One hidden turn or mirror swaps the rows below in pairs. Which row is each named row swapped with?
The rows were stretched afterwards, more along some directions than others.
J_505: [-12   1   0  29   4  -1  27  13 -11  32   5   4 -17 -23   7  11]
J_127: [ 16 -20  -8   6 -19  13  10  -1 -11  -8 -11  22 -14   2  -3   4]
J_987: [ -3   5  -4  25  14  -7  20 -15  -7  34 -19  12 -31 -24  17   1]
J_827: [  0  -4  -7  28   7  -7  23 -46  16  17  -7  32 -32 -16  19  16]
J_203: [  2   0  -4  26  11  -9  21 -11  -1  27 -11  14 -29 -23  15  -7]
J_847: [ 10 -13 -10   2 -16   7  16  -7  -2   3   2  27  -1   3   1   2]
J_66: [  9 -10 -12  -5 -12   7   3   5  -5   8  -1  23  -6   3  -4  15]
J_123: [ 15 -23  -3   6 -20   5   4   7  -9 -13  -3  11 -12   8  -7   3]
J_509: [-13 -14 -15  18 -10   3  -5 -21  -9  18 -51  10   1   5  16   1]
J_563: [  3  -2 -10  12   0   2  10 -31  -1  12   1  19 -31  -1  15  27]
J_735: [ 12 -20  -5  -7 -18 -12  10  13  -3   3  -3  11 -16   5  -4  14]
J_82: [ -3  -9   1  38   4   2  18 -28   6  13 -21  22 -38 -15  29  22]
J_717: [-14   4 -14  16 -10  -1 -11 -15   0  16 -49   9   2   5   8  -4]
J_262: [-20   7  -9  32  11  -9  23 -41   8  36 -16  33 -41  -8  21  20]
J_293: [-17  11   9  37  13  -7  22   8 -10  34 -20   1 -33 -28   4  16]
J_108: [-14  -6 -13  20  -4 -10   3 -25  -2  25 -58  17  -6  -7  12  11]
J_786: [-20   3  -1  46   3  -1  24  18 -13  19 -20   1 -14 -26   6   0]
J_158: [ -2  -9   0  38   8  -1  20 -28  10  27 -18  24 -32 -18  31  23]
J_524: [ 12 -15  -8   4 -14  -1   3  -8   0  11  -8  30 -14   5  -2   1]
J_577: [ -1  -7 -23  20 -12   4 -14 -22   3  14 -48  18   9   3  12 -10]
J_643: [ -2  -8  -2  33  11 -13  13 -35   3  27 -20  26 -46 -17  25  26]
J_669: [  6  -6 -16  11 -13   8 -10 -29   4  -1 -45  10   8   6  10 -10]
J_803: [-11  -7 -21  21 -12   5   1 -22   2  11 -47  13  10   2  12 -14]
J_252: [ -6   5  -7  34  17 -12  21  -9  -2  35 -23  16 -30 -27  17  -3]
J_559: [ -3  -7 -17  22 -10   9  -5 -29  -2   1 -59  11  -3   4  10 -13]
J_867: [-14   8   0  31  12  -1  23 -54   9  35 -10  35 -35 -14  23  25]
J_393: [ -7  -4  -8  18 -10  -2 -14 -33   2  17 -43  13  -8  11  11 -11]
J_573: [ -8  -7   0  40   8   3  18 -32   8  22 -21  16 -32 -14  31  15]
J_470: [ -3  -1  -7  27   9 -13  17 -44  16  29  -7  24 -23  -8  27  11]
J_422: [ 10  -9  -1  -5 -14  -1  14  -6  -2  14  -3  23  -6   0  -7   7]
J_954: [ -4   3  -8  32  -3  -6  12  22  -4  14 -12   1  -5 -14   0   3]
J_95: [  2 -10   1   3  -9  -2  21   4 -13  17  -8  24 -16  -8  -4  29]
J_496: [  4 -15   2  36   1  -7  21 -39  19  22 -20  30 -27 -28  25  16]
J_615: [ 20 -18 -10  -6 -21  17   5   3 -13  -7   1  17  -4   0  -5   7]
J_461: [  1  -9  -1   4 -11  13   0   6 -15  14  -4  10 -13   3  -8   5]
J_500: [-22   2  -7  23  -5  11 -10 -18 -13  20 -53   1  -8  10  11  -5]
J_189: [  0   1 -10  29  11  -9  18  -3  -1  19 -27  10 -24 -26  10 -10]
J_699: [-10  -2   2  41  11   0  21 -31   7  30 -18  24 -40 -17  31  24]
J_594: [-30   7  -8  54   9 -12  25  19  -5  34 -28  14 -16 -19   9   2]
J_684: [ -5   3   3  23  14   2  22  -9 -16  25 -15   6 -22 -26  12   4]
J_215: [ -6  -6  -7  12 -16   3  -8 -17  -7   0 -46  -5  -7   4  -3 -15]
J_181: [-10  -6 -12   8 -10 -11  -4  -6   0  10 -47  -4  -6   7   6   0]
J_129: [-20   1  -6  50   8  -7  24  11 -10  34 -23  17 -12 -29  10   2]
J_822: [  8   0  -4  -4 -11  20   5  -8 -13  10   6  21  -9   8  -2  16]

J_262 pairs with J_594
J_699 pairs with J_252
J_496 pairs with J_684
J_505 pairs with J_470
J_987 pairs with J_158

